Each row of X is roughly a mix of the hidden directions of one of 3 groups.
X:
[[-1.33  1.32  4.17 -2.25 -0.88  2.04  1.43 -1.63 -0.45 -3.07]
 [-0.95  0.78  0.14 -1.39  3.37  1.27  4.52  2.48 -0.79  1.22]
 [-1.48  3.74 -3.56 -0.98  1.27 -2.02  2.36 -0.90  1.72  0.54]
 [-1.16  3.24  0.32  2.33  0.23  0.24  2.35 -1.42  3.83 -2.35]
 [-0.74 -2.34 -1.44  1.31 -0.31  0.14  2.05  1.06 -4.39 -3.25]
 [-0.41 -2.23 -2.62 -1.17 -1.06 -4.37 -0.23 -2.73 -1.12 -1.69]
 [-0.21 -1.84 -1.77  3.05  1.36  0.58  3.13 -1.60  1.42 -3.57]
 [ 0.72  1.44 -2.27 -2.43  0.32  3.51 -1.42  1.83  2.85  2.37]
 [ 1.65  2.12 -2.30  1.56  0.13  0.08  3.34 -0.50  4.16 -1.21]
 [-2.35 -0.39 -0.19  1.84  0.65  2.63 -2.58  3.90  2.62  0.17]
 [ 2.79  2.28 -3.90 -1.18  2.63 -0.84  2.27 -1.24 -0.96  0.58]
 [-0.64  0.05  2.52 -0.99  0.59  2.56 -3.10 -4.28 -0.84 -1.40]
 [ 0.87  1.27  1.77  0.36  0.59 -3.32 -1.17  4.62 -2.30 -0.35]
 [-1.31 -0.71  2.61  0.36  4.75  0.27  0.71 -0.23  2.19 -2.82]
 [-1.58 -0.71  0.92  2.00 -4.02 -2.52 -2.33 -0.54 -0.45 -2.97]
 [-0.84 -2.57  0.02 -2.79 -2.17  1.27  4.78 -0.61 -0.13  0.71]
 [-0.78  3.07 -1.82 -0.90  0.87 -4.55 -0.85  0.22 -1.68 -2.44]
 [ 0.86 -0.87 -3.47 -4.49  0.29  2.58 -0.90 -1.07  1.66 -0.08]
 [ 1.38  0.14  2.13 -2.22 -1.02  1.80  3.90 -3.12 -1.37  1.65]
 [ 1.01  1.72 -1.67  0.32  0.68  1.43  0.19  4.96  2.15 -2.55]
 [-4.31 -0.39 -3.55 -0.24  0.48  2.77 -0.69  2.16 -0.53  0.70]
 [ 5.53 -0.27 -2.60 -0.62  1.22  0.01 -2.04 -1.23  0.21 -0.39]
 [-2.42  3.30 -1.97  1.12 -0.04 -1.20 -2.50  0.61 -2.68  2.84]
 [ 1.29 -1.32  0.86  2.67 -2.65 -0.36  1.64 -1.68 -4.33 -1.58]
 [-0.76  1.19  0.67  5.15 -2.12 -1.76  1.37  2.09 -1.39 -0.63]
 [ 3.67 -4.22 -0.83 -2.50  0.44  0.49  1.56 -0.42  1.69 -1.01]
 [ 0.17  2.04 -1.30 -1.85 -2.20  3.60 -0.10 -1.90  2.50  2.87]
 [-1.46 -2.26 -3.37  2.57 -1.99 -1.40 -0.64 -2.33 -1.75 -2.27]
 [-4.00 -2.10 -2.60 -1.34 -1.82  0.35 -2.25 -1.39 -0.12  2.41]
 [ 3.24  1.71 -0.47  0.24  1.25 -2.70 -1.23  1.84  1.54  3.91]
 [ 0.22  1.21 -2.85  3.21  0.69 -0.05 -0.62  2.82  0.61 -4.01]
 [-3.21 -1.35  0.33  0.56 -2.65  3.52  2.69  1.72  1.01  1.41]
 [-1.44  0.80 -2.45  0.69 -2.12 -1.05 -2.63  3.15 -3.37 -1.47]
 [-2.27  3.06 -2.23  3.07 -3.06 -0.95  0.61  1.04 -1.01 -1.88]
 [ 0.17 -2.42 -2.06  2.67 -1.67 -1.69 -1.39  2.33 -3.55 -1.52]
 [ 4.25  3.84  0.07 -0.07 -0.30  1.16 -2.60  1.22 -0.32 -1.60]
 [ 1.35  4.25  0.22 -0.86  0.35  0.99 -0.80  4.10  2.23  1.01]
 [ 2.90 -2.19 -0.85 -1.36  1.72 -0.38  1.15  3.20 -1.17  3.66]
 [-1.61  1.29 -0.73  1.50 -1.46  5.70 -0.22 -1.17  0.82 -1.22]
 [ 3.58 -1.24 -0.58  2.26 -1.85 -3.03 -3.19  0.46 -1.52 -0.08]
 [-1.44 -0.46 -0.59 -1.30  3.23  2.52  4.73 -0.97  0.75  0.40]
 [-3.70  1.01  3.35 -1.14 -0.20  3.26 -1.25  1.40 -0.50  1.87]
 [-0.66 -2.80  2.49  0.40  0.24  3.30 -0.44  0.79 -4.31 -0.49]
 [ 4.43  0.43  2.35  0.27  0.17 -1.88 -2.36  1.18  0.94  2.88]
 [-1.54 -1.34 -2.22  0.02  0.46  2.16  0.81  2.77 -4.48 -1.67]
 [-0.20 -1.57  3.29  2.74  0.86  1.01  1.28  4.34  1.08  0.98]
 [ 1.65 -1.20 -5.12 -1.29 -2.86  0.81  0.73 -1.89 -0.22 -0.48]
 [ 0.30 -2.13 -1.41  2.92  2.43  1.18  2.29 -0.09  0.80 -4.11]
 [-4.33 -1.41 -0.34  1.89 -2.26  1.34  0.59  1.65 -0.64  3.23]
 [ 0.94 -1.81 -0.11  2.63  0.00 -4.21 -2.09 -1.77  0.12 -2.97]
 [-1.80  2.81 -4.62  0.02  1.16 -2.34  1.63  1.42  0.35  1.05]
 [-1.82 -0.48 -0.86 -2.89  1.29  3.90 -2.81 -0.27  1.99  1.93]
 [-0.46 -2.94 -4.24  1.40  0.80 -2.16 -1.80 -0.45 -0.59 -2.70]
 [-5.05  0.21 -0.06 -1.93 -0.71 -2.02 -0.14 -1.60  0.61 -2.89]
 [ 2.02 -1.85  2.90  1.21 -1.06 -1.56  1.69  0.47 -3.37 -3.13]
 [-3.39  1.63 -1.72 -1.36 -0.49 -1.94  0.65  0.96 -3.19  3.27]
 [ 3.53  0.25 -2.35 -0.30 -0.01 -1.45 -0.98 -4.43  1.25 -1.69]
 [ 1.31 -1.93 -0.21 -1.65  0.67 -4.86  2.58  0.79 -0.98 -2.16]
 [ 0.94 -1.81 -2.15 -0.79 -1.45 -4.53  2.41 -0.95 -1.60 -2.00]
 [-0.30 -0.24 -1.61  4.59 -0.43 -2.82 -3.47  0.78 -0.60 -0.51]
 [-2.84  0.68 -1.71  2.94 -1.01 -1.34  0.17  4.50 -0.69 -1.22]
 [-0.99 -2.40 -0.65 -0.75 -1.15  2.04  3.91  1.47  0.02  3.82]
 [ 1.22 -2.40  4.06  2.44 -2.05 -2.91 -0.41 -0.63  1.35 -0.63]
 [-0.33 -4.01  1.23 -2.03  1.45  0.81 -1.31 -1.83  0.02  3.95]
 [ 0.12 -0.66 -0.77  0.48  1.51 -3.87 -3.56  2.22 -1.95 -2.29]
 [ 0.82  4.32  1.70 -0.03 -1.67  1.44 -3.21 -2.48  0.01 -1.25]
 [ 1.55  0.57  0.47 -2.69 -1.22  2.89 -3.95 -2.29 -1.43  1.50]
 [-1.48  0.63 -2.16  0.33  0.55 -4.51 -3.37 -1.59 -1.73 -0.48]
 [ 3.88  0.05  2.23  0.17  0.94 -2.09  2.08  2.20 -3.22 -0.57]
 [ 3.27 -3.68 -1.48  1.39 -0.31  1.53 -2.34 -2.81 -0.98 -0.29]
 [-0.35  1.26  4.02 -1.51  2.85  2.84 -1.49 -0.93  0.74  2.28]
 [-1.25 -2.79  2.95  1.51  0.27  1.47  1.83  3.34  0.49  2.80]
 [ 2.63  1.18  2.50 -0.41  2.39  1.68  0.38  4.60 -0.66 -0.37]
 [-1.54 -2.15  2.49 -1.77  0.38 -2.09 -2.27 -3.85 -1.99  0.61]
 [ 1.32 -1.22 -3.16 -1.72  2.29  0.28 -3.90  1.74  2.19 -0.78]
 [ 0.01 -2.96 -1.38  0.67 -1.10  3.26 -4.37  0.60 -1.64  0.32]
 [ 0.00 -1.86 -3.33 -1.51 -0.29 -4.49 -0.24 -0.92 -2.49  0.99]
 [-1.56  1.93 -5.00 -0.71  1.56 -0.19  2.74 -0.02 -1.62 -0.98]
 [ 4.02  4.14  0.95  1.70  1.12  1.38 -0.86 -0.06  0.45 -2.00]
 [ 4.10 -1.32 -0.77  2.41 -0.01 -4.02  0.28 -1.75  0.70  0.63]
 [ 0.08  1.44  0.54 -1.50  1.79  4.12  1.57  1.00  3.85  1.43]
 [-1.39  2.64 -2.59 -2.15  2.67  1.40  2.64  2.38 -1.62  0.79]
 [ 2.01 -0.37 -5.55  0.97 -0.38 -2.06 -1.11  0.65  0.98 -1.50]
 [ 1.45 -1.68 -2.89  2.16 -0.99 -2.47  1.17  3.44 -2.49 -0.86]
 [-2.35 -3.14 -3.10 -2.07 -0.32  0.14  0.36  3.67  1.45  0.25]
 [-4.55  1.46  1.72  0.78 -2.61  2.65 -0.23  1.29 -0.86  1.58]
 [-0.70  1.83  0.98 -3.25  2.80  3.72  2.81  0.13 -0.17  0.48]
 [ 1.30 -2.18  3.85  1.00 -2.61  0.28 -3.41 -1.66  1.10 -0.64]
 [ 2.52  0.06 -3.43 -2.19  1.41  0.93 -4.12 -0.34  1.46 -0.42]
 [-3.69  1.09 -1.80 -1.86  0.33  3.92 -1.85 -0.04  1.72  1.33]
 [ 4.58 -1.35  0.90 -0.29  2.06  1.31 -1.26 -0.85  1.31  3.39]
 [-3.56  1.88  3.79 -0.88 -1.30 -0.77  2.35  0.26  1.03 -2.23]
 [-1.58  0.84  0.19 -2.01  2.43  3.06  1.71  3.85 -1.64  1.45]
 [-3.85 -0.49 -0.80  0.23 -3.81 -0.27 -0.11  1.20 -1.93  3.10]
 [-2.40  0.97  2.63 -2.67 -0.32  2.37  0.70 -4.21  0.16  0.67]]
Here is one row of each group, with its name. Which group are the others in?
[-0.99 -0.75  1.44  2.43 -2.07 -1.54  0.97 -4.23 -2.44 -2.06] | (8)
[ 4.20  0.83 -0.28 -2.43  2.58  1.79 -2.38 -2.13  0.83  0.28] | (73)
[ 4.07  0.01  0.39  0.39 -2.10 -1.43 -2.71 -1.85 -2.44 -2.27] | (46)

[-1.15  0.09  0.89  1.64 -0.99  3.04  2.32  4.54  1.95 -0.60] | (73)
[-1.54  2.95 -1.78  1.10 -0.38 -3.31 -2.75  2.89  0.96 -1.32] | (8)
[ 3.51  3.29  2.93 -0.26  0.68 -0.42  2.14 -2.00  1.94 -0.60] | (8)
[-0.71  1.89 -2.63 -2.79 -1.44 -0.75 -0.05 -3.93 -0.24 -2.87] | (73)
[ 3.26 -0.01  0.66 -1.44  1.67  2.75 -0.11 -0.19 -0.99  4.54] | (73)
[ 1.41 -3.11  1.07 -1.11  1.77  2.52 -1.12  2.86 -3.48  0.31] | (8)
[-0.30 -0.05 -4.92 -0.29  2.65  0.98  2.69  0.79 -2.21  0.26] | (46)
[-4.41  1.35  3.25 -1.56  1.05 -0.49 -0.12 -0.44  2.39  1.91] | (8)
[-1.34  3.24 -3.49 -1.49  1.94 -0.71  3.30 -1.52  1.03 -0.06] | (46)
